128 stands for zero in the data rows.
Here is a table of points, one per row:
[157 148 137 131 146 181 137 119 151 101 135 216 124 191 153  88 110 123
  72 102 122 112 156  76 111 161 119 151 132  77  97 201  89 108 124  95
 161  92 124 100  83 100 108 128 125 112  93 146]
[194 116  84 144 125 125 169 131 116 112 170  78 145 138 121 163 167 113
 111 114 124 155 125 148 139 177 128  57  97 131  98  93 140 180 111 115
 126 115 118 107  58 132 107 116 209 148  95 127]
[125 115 166 112 106 150 130  88 126 141 128 114 130 104  83 109 214 133
 158  97  75 147 172 101 168 138 214  90 160 148 111  63  98 102 113  91
 101  85 170  95 166 132 127  99 152 100 105 107]
[158 142 131 131 142 140 174  97 120 144 118  86  71 110 168 130 115 126
  75 120 117 107 168 108 144 169 108 135 127 144 176 170 106  89  71 186
 132 113 142 117 183 109 128 128 131 121 103 150]
[ 79 174  84  55 119 120 120 100 120  62 149 104 153 129 110 141 111  94
 148  98 122 118 144 162 150 175 105 174 100 148 217  92 169 140 113 158
 161  96 103 101 104 130 132 128  97  75 119 152]
[128 152 154 130 105 132 171 147 129 129 141 139 180 129 119 139 104  78
  70 126 161  95 112  94 145  85 126 107 161 168 125 129 157 121  55  63
 113 198 154 155 154 150 165 133 142  87 129 126]
[126 162  64 192  95  90 156 172  99 138  99 180  99 137 111  99  75 122
 102 178 118 131 133 108 161 158 147 132 131 186 128  83 102 142 135 148
  93 148 131 163  87 107 123 124  76 155  87 112]
[130 164 145 152 141 116 111  78  63 124 119 152 121 111 159 133 131 208
 164 110  99  61  80 139 117 126 143 146 149 113 151 133 112 156 132 152
  83 154 138 180 148  96 103 173 107 102  93 110]
[166 177 115 151 129  94 150 183 122  58 123 134 172 131  95 106 126 153
 134 125 114 139 117 124 111 140 126 167 134 151 135 109 125  83 117 108
 170 156 110  90 156  92 119 114 120 186 174  47]
[182 113  89  87 151  84 160 133 168 176  80 140 113 149 150 128 163 212
 149 114 141 160 190  97 156  84 129 155 159 157 141 145 156 201 154  84
 159 125  72 128 158 115 138 138  77 117 123 150]
[147 146 136 123 188 173 173 120 119 141 120 121  80  85  81 152  85 107
 149 164 150 168 106 138 128 105 157 117 176 139 153 141 186  81 154 161
 163 141  99 141 156 128  62 134 168 122 146 119]
[101 121 121 109 133 161 106 119 145 111 120 115 118  90  98 145 148 171
  57 109 137  82 123 109  74 160 122  61 171 167  82 148 169 178 111 129
 165 106 131 184 124 183 130 102  49 132 182 123]
[ 82 144 119  91 199 120 115 124  98 140 122 133 197 158 128 101 179 102
 106 139 102  97 143 116 177 107  86 165 124 178  72 143 159 101 211 140
 118  89 128 141 115  97 144  91 126 146 129 127]
[ 83 115 203 114 122  89 139 170 108 110 109 102 143 122 135  60 181 109
 129 158  95 169 112 138 113 123 155 184 124 122 139 149 120 199  84 155
 135 161 193  91 137 151  72  92 113 132 120 184]
[112 110 142 128  95 167 128 104 163 127 162  90  95 172 111 109 120 154
 154 116 148 106  91 118  69 135 184 183 167 175 161 119 145 143 145 116
  92  99 122 146 103  62 118 113 160 143  95 147]
[170 111 156 172 171 153  86 162  83 137 131  88 142 123 115 166 123 142
 107  92 132 110 123 103 195 123 124 172 144 127 136 114 116  96 100 135
 196 162 105 120  68 120 176 140 123  48 122 140]
[ 49  78 170 174 126 112 163 104 137 117 140 136 136 120 117 200 114 133
 125 153 145 155 158 158 140 149 128 165 126  77  81 119 122 104 169 133
 125 156 109 153 153  89  98 119  99 113 148 117]
[ 55 143 138 181 142 132 111 170 107 151 121  92 158 137 134 147 116 117
 210  97 151 151 116  96  97 163 110 106 163  95 132 142 134 126 153  70
 134 160  73  96 122 171  95 124 121 117 109 163]
[145 163 135 144  63 163 106 146 120 102 124 134 140 104 223 115 147 145
 124 116 113 112 120 172 153 137 118  68 152  72 154 132 152 139 191 136
 193 132 137 100 191  95 121 114 128 137 176 110]
[113 137 129 137 138  85  89 135 208 109 107 106 103 182 149 129  50 150
 159 124 122 150 146 140 134 143  84  71 129 168  75  94 151 114 141 150
 104 153 142  79 187 122 152  95 124  93  78 154]
[122 171 132 169  91 163 144 142 157 182 100 113 118 111 128  79 102 138
 129 207  68 110  93 139 134 111 132 117 105  95 146 110 199 146 154  69
 147  87 124 117 100 163 154 135 146 103  88 152]
[171  81 168 108 134 151 112 200 147  70 112 119 176 156 148 142 125 123
 182 184 148  93 150 128 150 154 179  87 121 125 120 173 153 100 114 183
 115 108 108 165 110 163 145 159 120 154 105 114]
[141 133 132 201 145  95 156 160 124  69 161 116  90 143 102 108 163 108
 129 130 135  75 108 120 107  68  97 137 125 139  59  92 114 186 127 180
 141  48 108 130 158 110 120 136 157  63 160 139]
[108 146 170 111 130 130 144 153 143 147 101  79 104 134  98 120 108 113
 200 120 129  41 180 173 133  95 114 118 119 154 150 176  71 112 144  96
 126 119 174 159  85 149 160 120 156 126 172 103]
[117 101 166 113 136  59 174 155 134 112 154 139 120  90 141 191 108 129
 126 152 114 145 147  42  94 190 138 124  91 128 169 129  95 139 155  82
 141  75 181 145 123 119 152 203 149 109 153 150]
[150 167 131 182 132 120 144  49 154 145  94 170 159 149  70 109 112  94
 141  99 134 174  96 172 155 169 183 132 141 108 137 129  80 138 143 153
 132  95 147 110 150 197 161 176  90 133 195 145]
[141  92 127 103 113 127  69 155 137 142 140 184 166 145 132 131 107  92
  92 137  86 128 165 140 131 106 118 128 203  98 176  62 122 132 128 142
  87 121 100 199 147 127 113 127 196 131 205 185]
[112 142 154 141 174  95 164  91  95 169 129 150 163 128 190 134 142 133
 101 136 185  84 126 174  98 129 133  84 138 134 125  70 123  93 106 120
 185 116 111 135 110  59 155  88 121 214 120 174]
[119 109 113 165  76 134 123 111 156 147 120 121 182 135 128 138 147 173
 179  83 170 152 146  86 115 136  52 171 166 113 104 138 137 161  76 161
 157 127 158 143  91 143 156 129 173 179 112  96]
[163 118 131 153  71 121 122 130 100 144 145 138 119 138  76 103 109 111
 165  85 126 193 163 141  74  89 124 108  84 128 151 134 172  90 123 142
 157 117 189 180 117  63 116  90  87 107 100 112]
[193  85 115 131 145 140 101  59 130  49  71  63 142  55 117  96 110 122
 129 168 133 136 141 110 109  96  88 127 147 113 128 115  99 118 184 117
 110 195 158 117  77 101 140 132 111 141 147 192]
[190 188 140 133 107 112 149 119 125 160 129  71 116 153 195 173 170  96
 126 155 149 140 161 115 104 146 145 171 120 108 107 126 163 120 130 155
  39 124 119 142  87 157 113  52  99  83 191 112]
[114 148 154 198 113 161  94  96 156 103 145 181 109 107 103 147 197  86
 120 103 150  95 189 128 145 132 110 118  84 159 178 186 179 157 158 105
  79 171  85 111 148 128 143 151 134 173 125 147]
[119 182 128 126  92 133 108  70 143 116 123 116 168 149 131 143 159 150
  92 212  72 161 155 142  66 124 152 157 128 176 104 140  83 108 134 165
 175 147  83 150 161 163 112 169 183  89  88  96]
[126 127 113 105 147 180 167 146 193 153  70 132 152 113 121 188 150  61
 136 118  98 146 115 157 123  99  64 112 114 133 145 105  57 157 102 131
 132 122 120 146 114  88  66 116  87 125 109  97]
[129 195 144  88 140 197 161 150 140 126 151 105 171  91 117 147  69 173
 130 119 151 151 111 102 153  91 151 176 122  87  88 113 139 157 105 147
  66 109 141 103 170 105 158 126 140 184 143 166]
[159 124 144  97 166 126 158 137 158 114 175 187 104 159 110 116 131 163
 135 114 129 134 106 193 114 162 154 111 191 140 135 110  99 148 163 131
 106 183 145  84  86 130 126  94 126 101 122 128]
[134  85 143 151 131 108 128 107 112 125 142 111 129 150 160 115 134 107
  96 159 134 156  88 229 140 149  81 165 164 145 138 147 166 116  89  67
  95  96 157 125 158 117 144 218 108 144 109  99]
[ 97 183 143  91 130 132  72 169 127 117 160 142  82 110 170 156 155  99
 107 119 190 181 101 112 157  87 132 121 160 111 111 102 100 158 189 152
 149 136 176 166  98 132 168 150 120 142  60 103]
[134 117 149 110 213 159  90 109  61 140 126 163 112 167 116 124  97 117
 143 177  86 167 128 114  68 126 106 100  90  89 140 123 136 182  94 110
 118 128 112 112 151 109 193 102 128 115 142  59]
[116  84 129 127 100 155 152 167  73 181 155 110 162 119  91 124  88 187
 112 129 126 155 142 189 155 159 130 128  62 159 126 182  91 178 165 149
 123 123 145 142 147 140 113  79 188  99 124 140]
[120 175  70 124 160 123 106 100 120 108 119 137 120 198 137 145 165 148
 142 123 176 129  79  91 141 110 103 107  86 136 169 155 116 114 110  99
 147 159 189 175 171 172  94  82 165 142 128 169]
[131  88 137 108 115 128  86 158  99  93   0 135  70 151 114 173 134 124
  88 103 134 141  77 133 166 155 135 154 129 126 115 135 164 122 133 105
 121  94 136 136 130 117 115 103 163 141 133  99]
[133 111 132  65  75 150 144 103 101  98 130 147  93 165 122 137 122 118
 184 129 101  95 140 129 161 138 151 130  64  85  46 110 149 130  84  89
 157 165 110 176 130 120 128 162 110 145 114 186]
[143  78  86 117 133 104 117 127 214 174 148 131 200 112 116 118 137 127
 130 115 129  99  38 105 116 153 156 118  62 113 131 165 135 110 159 136
 109 147 149 136 137  86 132 143 122  72 128 105]
[140  81 103 121 143  93 169 109 132  80 171 178 137  50 154 109 115 133
 136 141 141 128 147 144 150 108 113 156 137 103 145 122 118 109 118  86
 111  86 112 157 121 210 138  50 122 103  62  97]
[131  91 152 169 148 149  60 121 181 163 210 120  79 133 135 128 128 152
 139 175 108 132 118 112 186 127 114 166  87 146 149  97 118 115  95 132
 175 139 118 129 122 155  95  93  78 186 170 123]
[131 110 162 101 101 150 106  90  81 143 104 159 149 134 166  68  98 144
 124 106 227 127 132 102 135 112 112 102  69 167 120  86 112 126 146 107
 103 115  97  86 119 145  44 181 105 115 154  90]
[153 128 117 114 121 109 105 147 119 157 129 147 115 140 112 206 115 155
  84  92 119  71 130 173  54  64 117 175 110  97 136  89 131  75 171 122
 135 135 163  53 128 186 107 149 119 169 104 142]
[175 144 125 106 154  83  87 156 120 189 132 116 137  95  58 100 134 105
 132 136 130  97 159 108 116 181 108 113 141  89 123 121 135 121 106 166
 112 119 135 127 178 128  85 149 118 154  61 137]
[111  80  75 167 149 171 142 174 101 104 135  71 130 156 170 111 117  98
 104  74  85 163 127 136  82  92 183 121 109 135 144 128  77 112 141 133
 106 108  91 146 176 161 172 139  83 162 105 152]
[ 83 161  89 147 151 105  54 155 145 103 107 165 126  66 137 142 146 186
 123 124 136 174 131 171 120  76 155  86  99 128 107 168 117  87  51 112
 102  86 115  96  78  85 119 156 137 111 153 169]
[112 127 210 107 117  41 135  84 147 104 121 120 112 134 129 109  73 132
  86  60  68 133  95  89 149  87 117  86 110 108 165 160 144 117 124 146
 122 136  59 126  79 151 125 135 141 170 117  85]
[126 149 134  70  64 117 145 164 128 152 174  86  86 129  79  85 161 156
 109 141 171 151  82 126 133 149  59 102 137  99 140 156  71  76 130 106
  94 152  58 129 133 117 168 141 104 123 148 125]
[120 121  44 115  94  98  93  99  91 156 186  94 133 128 134 148  74  79
 145 140  86 111 139 124 160 102 174 111 212 120  77 204 111 153 120 105
 134 118 156  93 115 113  80 129 118 142 159 107]
[ 69 104  58 110 161 127 125 120 162 134 111  87  98 145 124  78 137 119
  83 148 202 103 189 132 137 123 196 129 111  54 127 103 144 160 129 132
 137 167 147 120 123 120 151 152 160 127 155  61]
[ 70  67  87 132  82 158 187 108  86 134 112 169 118 151 106 139 178 141
 150 181  99 113 107  75 140 103 113  92 145 122 166 123 145  96 121 209
 106 121 140  53 112 147 167 148 122 117 142 122]
[133  95 125 104  79 113 110 119 124 155 104 171  93  50 165 142 112  47
 164 143 145 103  81 118  84 142 152 171 113 180 112 136 103 141 112 137
 158 137  81  82 165 122 183  90 157 129 142 137]
[112 133 101 112 185 149 156 146 135 162 142 151  92  92 193  73 144 122
 157  61  90 139 133 134 115 154  97 135 128 164  80 113 180  89 133 149
 120 178 156 161  96 173 121 191 166 144 181 126]
These points spread out most along one direction. Where along it does each point below lie, from 0 to 99? 50 is the average, and the first point above lies past it. One standard deviation of the points above along it is 16.
[112 127 210 107 117  41 135  84 147 104 121 120 112 134 129 109  73 132
  86  60  68 133  95  89 149  87 117  86 110 108 165 160 144 117 124 146
 122 136  59 126  79 151 125 135 141 170 117  85] 70
[171  81 168 108 134 151 112 200 147  70 112 119 176 156 148 142 125 123
 182 184 148  93 150 128 150 154 179  87 121 125 120 173 153 100 114 183
 115 108 108 165 110 163 145 159 120 154 105 114] 43
[150 167 131 182 132 120 144  49 154 145  94 170 159 149  70 109 112  94
 141  99 134 174  96 172 155 169 183 132 141 108 137 129  80 138 143 153
 132  95 147 110 150 197 161 176  90 133 195 145] 37
[129 195 144  88 140 197 161 150 140 126 151 105 171  91 117 147  69 173
 130 119 151 151 111 102 153  91 151 176 122  87  88 113 139 157 105 147
  66 109 141 103 170 105 158 126 140 184 143 166] 49
[126 127 113 105 147 180 167 146 193 153  70 132 152 113 121 188 150  61
 136 118  98 146 115 157 123  99  64 112 114 133 145 105  57 157 102 131
 132 122 120 146 114  88  66 116  87 125 109  97] 48
[125 115 166 112 106 150 130  88 126 141 128 114 130 104  83 109 214 133
 158  97  75 147 172 101 168 138 214  90 160 148 111  63  98 102 113  91
 101  85 170  95 166 132 127  99 152 100 105 107] 10
[153 128 117 114 121 109 105 147 119 157 129 147 115 140 112 206 115 155
  84  92 119  71 130 173  54  64 117 175 110  97 136  89 131  75 171 122
 135 135 163  53 128 186 107 149 119 169 104 142] 72
[126 149 134  70  64 117 145 164 128 152 174  86  86 129  79  85 161 156
 109 141 171 151  82 126 133 149  59 102 137  99 140 156  71  76 130 106
  94 152  58 129 133 117 168 141 104 123 148 125] 55
[ 55 143 138 181 142 132 111 170 107 151 121  92 158 137 134 147 116 117
 210  97 151 151 116  96  97 163 110 106 163  95 132 142 134 126 153  70
 134 160  73  96 122 171  95 124 121 117 109 163] 58
[ 97 183 143  91 130 132  72 169 127 117 160 142  82 110 170 156 155  99
 107 119 190 181 101 112 157  87 132 121 160 111 111 102 100 158 189 152
 149 136 176 166  98 132 168 150 120 142  60 103] 74
[131 110 162 101 101 150 106  90  81 143 104 159 149 134 166  68  98 144
 124 106 227 127 132 102 135 112 112 102  69 167 120  86 112 126 146 107
 103 115  97  86 119 145  44 181 105 115 154  90] 76
[114 148 154 198 113 161  94  96 156 103 145 181 109 107 103 147 197  86
 120 103 150  95 189 128 145 132 110 118  84 159 178 186 179 157 158 105
  79 171  85 111 148 128 143 151 134 173 125 147] 72
[133  95 125 104  79 113 110 119 124 155 104 171  93  50 165 142 112  47
 164 143 145 103  81 118  84 142 152 171 113 180 112 136 103 141 112 137
 158 137  81  82 165 122 183  90 157 129 142 137] 42
[ 49  78 170 174 126 112 163 104 137 117 140 136 136 120 117 200 114 133
 125 153 145 155 158 158 140 149 128 165 126  77  81 119 122 104 169 133
 125 156 109 153 153  89  98 119  99 113 148 117] 47
[134  85 143 151 131 108 128 107 112 125 142 111 129 150 160 115 134 107
  96 159 134 156  88 229 140 149  81 165 164 145 138 147 166 116  89  67
  95  96 157 125 158 117 144 218 108 144 109  99] 55
